Small tables with named rows and columns. After each table, cells are looked up by row and column.

Table Sekevo
        Kab  Zalefum  Sune  Feva
Raf     174      197   234     1
Nav     182      207   127   174
Noked    80       30   152    29
Fasito   72      127   136   120
Nog      17      251   127   119
Semito  235      180   145   161
Rubi    117      142   139   146
Pidir   216      232   153   119

What is the Sune of Raf in Sekevo? 234
What is the Sune of Nav in Sekevo? 127
What is the Zalefum of Noked in Sekevo? 30
What is the Zalefum of Semito in Sekevo? 180
What is the Kab of Pidir in Sekevo? 216
What is the Sune of Pidir in Sekevo? 153
What is the Feva of Fasito in Sekevo? 120
What is the Kab of Nog in Sekevo? 17
What is the Zalefum of Fasito in Sekevo? 127
What is the Feva of Nav in Sekevo? 174
What is the Feva of Raf in Sekevo? 1
What is the Zalefum of Nav in Sekevo? 207

Figok
fields: Lef, Pineba
Pom: [196, 145]
Pifomi: [187, 141]
Navoraf: [126, 227]
Muk: [1, 137]
Pud: [132, 134]
Danivif: [134, 157]
Lodata: [145, 118]
Vap: [128, 138]
Fepuna: [255, 129]

Vap, Pineba -> 138
Fepuna, Pineba -> 129
Pifomi, Lef -> 187
Danivif, Lef -> 134
Navoraf, Lef -> 126
Vap, Lef -> 128
Pom, Pineba -> 145
Muk, Pineba -> 137
Row with the largest Pineba: Navoraf

Table Dudunap
fields: Puv, Parirap, Batof
Zegar: [32.62, -47.20, 30.58]
Fumer: [-18.62, 15.86, 10.69]
Fiz: [-83.43, 13.48, 53.84]

What is the Puv of Fiz in Dudunap? -83.43
What is the Puv of Fumer in Dudunap? -18.62
What is the Puv of Zegar in Dudunap? 32.62
What is the Batof of Zegar in Dudunap? 30.58
What is the Batof of Fumer in Dudunap? 10.69
What is the Batof of Fiz in Dudunap? 53.84
What is the Parirap of Fiz in Dudunap? 13.48
What is the Parirap of Fumer in Dudunap? 15.86
What is the Parirap of Zegar in Dudunap? -47.20

Gab =
	Tid	Baniko	Fas	Pif	Dufeze	Geb	Laz	Rokili	Gol	Zedom
Fumu	203	124	46	136	175	156	159	103	105	137
Runoke	169	204	145	150	155	42	166	150	168	134
Kagodek	154	169	121	169	131	49	156	165	190	105
Mon	157	99	87	118	202	178	130	123	119	156
Sez	85	161	86	186	187	169	162	76	122	144
Gimusu	122	187	166	152	196	49	143	159	197	162
Gaf	20	143	53	192	157	150	148	121	170	139
Negu	208	120	181	145	150	117	118	179	80	162

What is the Rokili of Runoke in Gab? 150
What is the Zedom of Negu in Gab? 162
What is the Zedom of Gimusu in Gab? 162
What is the Dufeze of Runoke in Gab? 155
What is the Dufeze of Gimusu in Gab? 196
What is the Laz of Gaf in Gab? 148
What is the Gol of Runoke in Gab? 168
What is the Fas of Kagodek in Gab? 121
What is the Gol of Kagodek in Gab? 190
What is the Laz of Gimusu in Gab? 143

Table Vob
	Peva	Serol	Dakogev	Tov	Ribetib	Kedol
Butonad	108	148	97	199	156	170
Veb	21	216	61	81	159	116
Lopebe	207	138	49	232	52	164

Veb, Dakogev -> 61
Lopebe, Kedol -> 164
Veb, Peva -> 21
Veb, Kedol -> 116
Veb, Serol -> 216
Veb, Ribetib -> 159
Butonad, Serol -> 148
Butonad, Kedol -> 170
Butonad, Dakogev -> 97
Butonad, Tov -> 199
Lopebe, Serol -> 138
Butonad, Ribetib -> 156
Veb, Tov -> 81
Lopebe, Peva -> 207
Lopebe, Ribetib -> 52
Row with the largest Tov: Lopebe

Puda:
	Fibuze	Bifana	Tidife	Sov
Mibifo	75	34	39	24
Mano	14	7	58	21
Zomini	43	37	54	38
Motuto	9	5	42	79
Venageb	72	2	56	41
Nufuf	17	7	56	35
Tivavi	26	10	49	73
Pagi	46	7	70	38
Gobof	45	8	42	48

Nufuf, Sov: 35
Mibifo, Tidife: 39
Gobof, Tidife: 42
Venageb, Tidife: 56
Tivavi, Fibuze: 26
Motuto, Tidife: 42
Zomini, Bifana: 37
Gobof, Sov: 48
Mano, Bifana: 7
Row with the largest Tidife: Pagi

Nadulud =
|  | Vebe | Tar |
|---|---|---|
| Ririg | 0.6 | 0.9 |
| Gop | 0.2 | 0.1 |
| Duvogez | 0.4 | 0.3 |

What is the Vebe of Gop in Nadulud? 0.2
What is the Tar of Gop in Nadulud? 0.1
What is the Vebe of Ririg in Nadulud? 0.6
What is the Tar of Duvogez in Nadulud? 0.3
What is the Tar of Ririg in Nadulud? 0.9
What is the Vebe of Duvogez in Nadulud? 0.4

Dade:
,Gem,Kos
Sim,80,187
Nuvose,180,135
Nek,55,170
Mub,113,75
Guligob,108,194
Dob,116,133
Kitogad,81,141
Gevome,70,186

What is the Gem of Nek in Dade? 55
What is the Gem of Mub in Dade? 113
What is the Kos of Dob in Dade? 133
What is the Kos of Mub in Dade? 75
What is the Kos of Nek in Dade? 170
What is the Kos of Nuvose in Dade? 135
What is the Gem of Gevome in Dade? 70

